Each path below is one point turned by a fixed rotation once a step. After each direction that follows a path, write how fast that rotation turns it, in degrees each step (0 if it stays still).
Each turn is a multiple of 5 degrees from 10 to 175, or 0.
Each row of a path follows its step; steps can be skipped.
Path 1:
step 0: [ 0.36 -1.98  1.42  0.16  1.97 -1.28  0.68 -0.43 -0.36 -0.04  0.27  0.47
  1.59  0.03  1.27  1.81  0.15 -1.41  1.37  3.80  0.23 -1.12 -1.30  1.69
  0.84 -0.52  0.52 -5.06 -0.66  2.09  1.25  3.50  0.44 -0.50  0.80 -3.20
 -2.23 -3.06 -0.27 -2.28  0.37 -3.32  0.83  1.53 -1.96 -3.69  2.67  0.98
 -0.55 -0.10 -3.01  0.10]
step 1: [ 1.68  1.04  3.35  1.28 -3.28  1.56  0.44 -2.73 -2.03  2.06  1.62 -1.50
  1.11  2.82 -0.24 -0.73 -1.50 -1.71 -1.17 -2.17 -0.80  0.15  0.52  1.30
  0.30  1.03 -1.37  3.94  0.80 -0.26 -2.68 -1.42  0.19  1.32 -0.34  1.11
  0.44  2.19  2.97 -1.06 -1.73 -2.84  0.26 -2.97 -0.88  0.56 -1.80 -1.03
  1.18  4.63 -0.75  0.47]
step 2: [ 0.33  2.68 -5.22  1.45  4.15 -3.84 -0.28  1.17 -0.42 -1.07 -0.03  0.96
  0.95 -3.05 -1.61  0.13 -2.42  1.19 -1.24  0.99 -1.12  1.81  0.69 -1.26
 -0.35  1.99 -0.97  0.51  0.19  0.88  0.18 -0.80 -0.01 -0.69 -1.02  2.72
  3.19  0.39 -1.78  1.54 -0.25 -0.93 -3.46  1.60  1.24  1.26 -0.12  2.06
 -1.56 -0.21  1.10 -3.22]
step 3: [-2.71 -2.68  0.93 -1.80  1.13  1.24 -4.08 -1.04  2.87 -3.69 -1.26  2.75
 -0.15  0.72  1.42  0.58  2.57  1.90  0.76 -1.48 -0.51 -0.39 -2.54  0.58
 -0.15  0.72  0.56  0.53 -0.14  3.01  1.30  1.59 -1.39  1.93 -0.45 -3.31
 -4.09  1.14 -0.04  1.03  1.01  1.17 -1.09 -0.37  0.49 -0.25 -2.03 -3.49
 -0.90 -0.19  0.36  2.30]
step 4: [-0.78  1.86  2.21 -1.38 -0.59  2.16  0.28  1.20  0.67  2.74 -2.58 -3.05
 -1.36  0.32  3.03 -1.49  1.25  1.51 -0.86  1.76 -1.10 -2.24  2.97 -1.85
  1.59 -3.18 -0.09 -0.06  1.34 -4.38 -1.08 -2.23  1.67 -0.41  0.64  0.74
  0.99 -1.93  1.11  0.91 -0.71 -0.20  1.57 -1.78  2.48  3.26  2.36 -1.45
  1.92 -0.60  0.14 -1.73]
step 5: [ 0.55 -0.88 -2.42  1.97 -1.42 -0.89  2.37 -0.41 -1.46  0.16  2.80 -1.53
 -0.57 -1.76 -1.79  4.13  0.96 -2.90 -1.77  0.03  0.08  1.87  0.37 -1.29
 -1.99  1.29 -0.02 -1.73 -2.95  1.77 -0.09 -1.73  0.80 -0.07  0.45  0.12
  1.06 -2.85 -0.93 -1.63  5.30  4.04  0.36  0.36  0.55 -2.23  0.88  1.21
 -0.36 -1.89  0.00  2.37]
step 6: [ 1.56 -2.41  1.78  1.11 -0.29  0.45  1.68  1.48  0.36 -0.13 -0.79  2.34
  0.54 -0.65 -1.45 -2.41 -0.61 -1.57  1.44 -2.68 -0.16 -1.50 -2.07  2.97
 -0.96 -2.13  2.43  1.28 -0.78 -2.20 -0.08  1.11 -2.54 -2.41  1.13 -2.14
  0.20  3.29 -2.01 -0.08 -3.65 -0.84  1.34 -0.96 -5.07  1.51 -1.56  0.50
 -1.26 -0.74  1.56  2.48]
step 7: [ 1.13  2.36 -0.45 -2.93 -2.67 -0.84 -0.41 -0.29  1.99  1.78 -1.30  0.24
 -1.61  1.34  0.09 -2.28 -0.96  1.08  1.13  2.04  3.35 -1.14  1.27  0.96
 -0.25  1.62 -1.85  0.51  2.61  0.55  0.55  0.27  1.61  2.27 -2.01  3.69
  0.47  0.04 -1.49 -0.30 -1.60 -1.14  2.13  5.29  2.29 -2.61  0.49  2.79
 -0.99  0.61 -1.88 -1.95]
step 8: [-1.28 -0.85  0.00 -0.29  1.35 -1.06 -0.71  0.02 -0.71 -3.25  3.05 -1.06
  2.27  3.00 -0.25  3.77 -3.49 -1.07 -0.23  0.76  0.36  1.82 -1.79  0.46
  1.98  1.38 -0.43 -3.71 -0.30 -0.41  1.76  2.74 -0.17  0.32 -0.06 -1.92
 -0.64 -1.64  5.03  0.94 -0.10 -0.07 -1.96 -2.57 -0.28 -1.00 -1.96  0.48
  3.29 -0.72 -0.95 -1.38]
step 9: [-0.13  1.20  1.45  2.10  2.27  5.03 -1.82 -2.69 -4.89  0.19 -0.63  1.67
  0.20 -1.44  0.10 -1.25  1.73  1.77  0.48 -1.01 -0.91 -0.40  0.53 -2.70
  0.10 -0.90 -1.17  1.77  1.20  1.44 -2.40 -1.80  0.71 -2.98  2.88  1.60
  0.47  2.87  0.67 -0.32 -0.35 -0.95 -0.37 -0.62 -2.54  0.34  0.44 -2.13
 -1.84  2.68  0.03 -2.12]
step 10: [-1.19  2.71 -1.62  0.24  0.59 -5.74  1.84  0.22  1.53  2.09 -0.93 -0.15
  0.74 -0.31 -0.63 -1.47  2.84  2.23  0.49  1.22 -3.31  1.78  1.89 -0.79
 -2.34  0.62  0.89  1.34 -0.99 -0.01  0.31  1.75 -1.76  1.64 -2.45 -0.23
 -1.49  0.65 -2.19 -1.90  1.54  1.97 -3.12  0.87  3.67  0.03  1.42  0.33
  2.02  1.41  2.02  0.59]
step 11: [ 0.81 -5.09 -1.39 -0.17  0.50 -1.15 -1.79  1.49  1.76 -0.25  1.00 -0.37
 -1.30 -1.96  2.91 -0.68 -1.34 -1.68  1.13 -1.79  1.55  0.10 -1.56  1.44
  4.08 -0.07  0.66  2.10 -1.22  0.37  1.87 -1.43 -1.10  0.44  1.60 -0.60
 -2.56 -2.59  0.35  3.07  1.44 -1.75  2.06 -2.29  0.87  1.74  0.72 -3.87
 -0.76 -2.04 -1.33  2.10]
Directions:
[ 0.19  0.45  0.17 -0.01  0.29 -0.90 -0.29 -0.21 -0.23 -0.37  0.16  0.98
 -0.26  0.32 -0.56  0.72 -0.34  0.96 -0.44  0.53  0.05 -1.10 -0.59 -0.10
  0.50  0.37 -0.46 -0.25 -0.12  0.04  0.10 -0.61 -0.35  0.31  0.16  0.01
  0.42  0.92  0.59 -0.24 -0.10 -0.19 -0.35  0.29 -0.17  0.30 -0.68 -0.21
  0.41  1.12 -1.03 -0.54] -> 55
[ 0.13  0.72  0.03 -0.82  0.19  0.88 -0.10  1.15 -0.03 -0.48 -0.10 -0.12
 -0.32 -0.75 -0.21  0.32  0.93 -0.39  0.27  0.20 -1.04  0.39  0.06 -0.11
  0.48  0.66  0.00 -0.51 -0.30  0.22  0.09 -0.22 -0.61  0.35  0.58  0.05
 -0.68  0.53  0.40 -0.56 -0.73 -0.44 -0.16  0.37 -1.11 -0.16  0.03 -0.04
 -0.68 -0.31 -0.18  0.44] -> 120
[-0.89  0.53  0.34  0.17 -0.03 -0.67  0.23  0.55 -0.28  0.28 -0.87  0.31
 -0.24 -0.62  0.36 -0.19 -0.43 -0.68  0.07  0.10  0.44  0.42  0.03  1.02
  0.73  0.01  0.46 -0.46 -0.60 -0.65 -0.36  0.56  0.45 -0.11  0.27  0.01
 -0.29  0.15  0.58  0.10 -0.28  0.38 -0.23 -0.59 -0.30  1.50 -0.61  0.30
  0.42  0.34  0.69 -0.35] -> 160
[-0.01 -0.44  0.28 -0.56 -0.49  0.23 -0.13  0.28  0.59  0.25 -0.42  0.71
 -0.70 -0.16 -0.44  0.76 -0.08 -0.39 -0.10  0.11  0.08 -0.74  0.04 -0.27
 -0.78  0.00  0.26 -0.01  0.19 -1.08  0.33 -0.44  0.54  0.13  0.25  0.09
  0.78 -0.14 -0.25  0.05  0.17  1.16  0.67  0.33 -1.03  0.05 -0.33  0.50
  0.77 -1.10 -0.25  0.57] -> 45
[ 0.39  0.88 -0.11  0.16 -0.15 -0.46 -0.01 -0.23 -0.32 -0.55 -0.52  0.32
 -1.52  0.54  0.44 -0.34 -0.11  0.40 -0.39 -0.17 -0.65 -0.04  0.18  0.10
 -0.07  0.04 -0.08 -0.39  0.34  0.13  0.80 -0.78  0.50 -0.55 -0.71  0.68
 -0.33 -0.50 -0.08 -0.06  0.19  0.06 -0.05 -0.27 -0.47 -0.12  1.09  1.17
 -0.45  0.30  0.67 -0.30] -> 140
[ 0.68 -0.64  0.36  0.48  0.24  0.53 -0.45  0.37  0.24 -0.14  0.18  1.03
  0.62  0.16  0.69  0.25 -0.47  0.13 -0.01  0.19  0.27 -0.42 -0.70 -0.10
  0.37  0.24  0.07  0.91 -0.23  0.03  0.72  0.11 -0.44  0.24  0.74 -0.70
 -0.44 -0.86  0.66 -1.16  0.36  0.21 -0.09 -0.53 -0.03 -0.01 -0.05  0.76
 -0.51  0.01  0.99  0.10] -> 135
